Each path below is one point turned by a fixed rotation once a step. After each direction that follows a path, write how fast that rotation turns it, in degrees per step (0 if it stays still).
Each turn is a multiple of 5 degrees from 10 to 175, or 0.
Each row of a path follows its step; steps can be skipped.

step 0: [ 25  27 -10   0  -7   1  14  35 -40  -3   0 -15  32  23 -17 -18 -12  26
  -4  20 -35  30 -39   4  40 -31 -18 -32  -4  24 -17   6   8 -29]
step 1: [  5  52   4 -20 -20 -17   5   2 -44   4   9  -4 -16 -10   0 -34   5  18
 -32   3 -40  17 -44 -16  19  24 -29   7  35   9  24 -17  14   9]
step 2: [ 20   3  20  27  13   1  -9  -1 -50   1  16  14   5  19  31  -2  -6  10
 -25   8 -46  12  -2 -10 -26  12 -40  17  11  29  -4  15  46  48]
step 3: [ 32  25  10  58 -40  12  -2  18 -24 -23  23  20  -6  18 -23 -32  -5   9
 -10 -23 -16  17   3   6  15  -8   6 -15 -29  16 -15  22  48  18]
step 4: [ 34  34  36  20 -36 -46  26   1 -30  20   5  -5   5   5 -11 -18  11 -21
  -8 -25  -8  -1 -13  20  32  -6 -22 -26 -22  20   4 -39  -5  30]
step 5: [ -2   3  41  -6 -41 -30 -22  22 -40  40 -11  12  44  -5  28   9   8   8
 -11   2 -51  13 -16  16   4 -19 -26 -30   0  15  -9  14  11  -7]
step 6: [ -6  -2  29 -22 -53   3   5  28 -38  -8  31  -8 -16  -1  19 -48 -18  32
 -22   5 -45  12  22 -10   7  -5  -5 -14   6  -4 -13 -16  40 -22]
step 7: [  1  -8  40   8   3  10  39  12 -55 -28  -6  -3  15  13 -14 -37  15  37
 -25 -11 -10 -23  -4  -6  -3   4 -42   7  -4  25 -21 -37  16  25]
step 8: [  5  21  16  39 -55  22  -4  30 -21  11 -15 -10  21   9  -6 -13  22  21
 -32 -16  -6 -15 -21  40  -7  23 -39  23 -12  24   2  31  11  14]
step 9: [ 13  21  19  20 -53  19  44  15  -6  45  27 -29   1   1  16  -8 -13 -23
 -18  -1   2  20  16  12  -7  -1 -28 -25  -7  37  20  -7  41   0]
step 10: [  7  14  53 -22 -30  25  30  -2 -28  16   8  10  15  12 -32  32   9  19
  -3 -19 -20  16  -2 -23  19 -44 -27 -32   9  34 -10  -1  19   3]
[ 10  -2  -4   6  -2   6  -6  13   1   5   2  -1  -1   2   5   5  -4  18
  -3   8   2  14   0  16   5  10  18   2 -10  -5  -1   4   7 -13] -> 130
[ -1  19   0   8   6  19   1   1  -1  -8   2  -4   0  -8  10  -4  -3   0
 -11  11   8  -7 -13  -8 -12   4  -2  15  -5   3  -2   0   3   5] -> 60
[  2   8   8  -3   0   7   8  -4   5 -10  -1   4   5  17  -6   6 -20   2
   1  -1  -3  -1  14  -6  -5  -6   2  -1  -1 -16 -12  -3  14   1] -> 100
[ -7  13  -3  -3 -24   4 -15   2   9  -9   1   3 -11  -5 -11  -5   3   1
  -3 -11  -5  -4  -2  -3   7   1   3   6   6  -9   2  14  -2  -6] -> 145
[  0   0  -1  -4  -7  -2 -12  -8  -7  13  -3   4   9  15   7   1  -5   0
  -5   5  -5  -8   2  11 -21   4   0   5   2  -8  10  12 -11   9] -> 115

step 0: [ 12  21 -65   8  -2 -12  -1  26 -15   9  -9  18  34  22 -17  17 -34  32
   0 -47   0  21  13  17  13  27 -23  -9  21 -34  16  11 -20   3]
step 1: [  7  30  -5  12  19  12  36 -14 -36 -17 -17  -5  60   9   5  27 -11  21
  -8 -27 -13   8  11 -21  11  15  -9  29   7 -30  48 -35 -14 -23]
step 2: [  4   9  13 -13  -3  12  25 -45  20  -8   8  16  26   2  27  83  -6  23
 -12 -18   3  44 -10 -16   1   5   5  -5   8  12  20 -21  27 -21]
step 3: [ -7 -53 -14 -13   8  19  57 -19  22  33  -1  18  17   2   5  14 -29  18
  11 -26  -4  33 -21  29  25 -16   4 -35 -12  12   6 -20  24 -22]
step 4: [ 10  -1 -33 -47  -6  23  51  31  13  28 -23  21  -9  -7   4 -15 -37   1
 -26 -37   5   7  11  13  32  34   8 -15   1 -11  31  -1  20  18]
step 5: [-12  11 -10 -34  25  -2   9  -3 -43  26  -4  -4  21   2 -11   9 -42  22
 -36 -20  14  25  47  21 -13  27 -23 -10  35 -25  36   3 -14  20]
step 6: [ 33  15   0 -23   9 -16  22 -33 -29  14   2  -7  40  24   3  29 -33  33
 -16  15 -15  29   9  -4 -12  35 -23  25 -32  15  34  -2 -26 -21]
step 7: [ 13   5  -6 -14  12   7   4  -2  35  21  14   2  46   6  -1  72 -12   6
  42 -28  10  34   1  14   6  24   1   5 -43  -2  17   7   6 -31]
step 8: [-12   1 -29  -3  19  16  39   2  19  38 -11  32  19  18 -35  13  -3  -6
  30 -46   8  25  -7   2  36  25 -14  -1  10   7  -5 -53  15 -23]
step 9: [ 33   4   3  10  -5  15  53   8 -11  17 -38  39  18   3 -17  11 -28   6
 -37 -50   3  10  22 -14  -2  27  -2 -17  34 -19  -3  -5  40  -3]
step 10: [ -5 -10  51 -37   9  12  54 -16 -11  17   2 -11  25 -11  -3   1 -18  22
 -29 -14 -11  23  47  -8 -21  -1  -8  -8  22 -10  47  -1  10 -26]
[ -2   2   7 -11  -4   6  13   1  -1  -3   5   6  -1  -7   2  -3 -12  -5
  -5  11   2   1  -2 -10  10 -17   6 -11  11  -8 -12  -3  14 -10] -> 55
[  1 -17  -6   0   3  11   5  -7  -7  -4   6 -14   4   3  -9   6   4   5
  13   2  18 -11   4   9  -4  -1   1   0  16  -5  -1  11   2  -5] -> 155
[  6  -6   3  -1  24  -8   9   0   4  -6  11   4  -4  12   2  -9   1  -6
  -4 -15   2   0  -4  -6  -5  -5  12  -2   6  11   6   6   8   9] -> 60
[  9   6   1  -3  -3   5   2  12 -12  -7   0   3  15   3 -10  -8  17  11
  -7   9   2  13   6  -6  -9  -7  -1  -4   3  -6   8  -1   0  13] -> 80
[-25  -8  -9  -2  -1  -6   3   8  -7 -14  -1   4  -6   6  -8   4   2   0
  -8   3   1  -5  -1  -7 -14   6   3  -2 -16  -3  -2   2   9 -10] -> 0
[  4  17 -11  -7  11 -10  -9   8  -8  -9  14  -4  10   9   1   5 -11  -4
   9   6   1   1  -4  -6   6  -3  -5   9  -2  -5  -3   7 -10  -9] -> 60
[  2   9  -8  -1   6 -11   7  10  -5   6  -5   1 -14  -5 -11   0  13   6
  13  -4  -1  -2  -7   8  18   3   5 -17  -3  -6   0   2   3   1] -> 85
[ 11   6  -9 -11  -9   7  13  -7   1  -5  -3   1 -10   9  -2  -9   7   2
  -1  12  -1  -8 -10  -7   6  14   2  15   4  12   6  -5   1  -6] -> 155
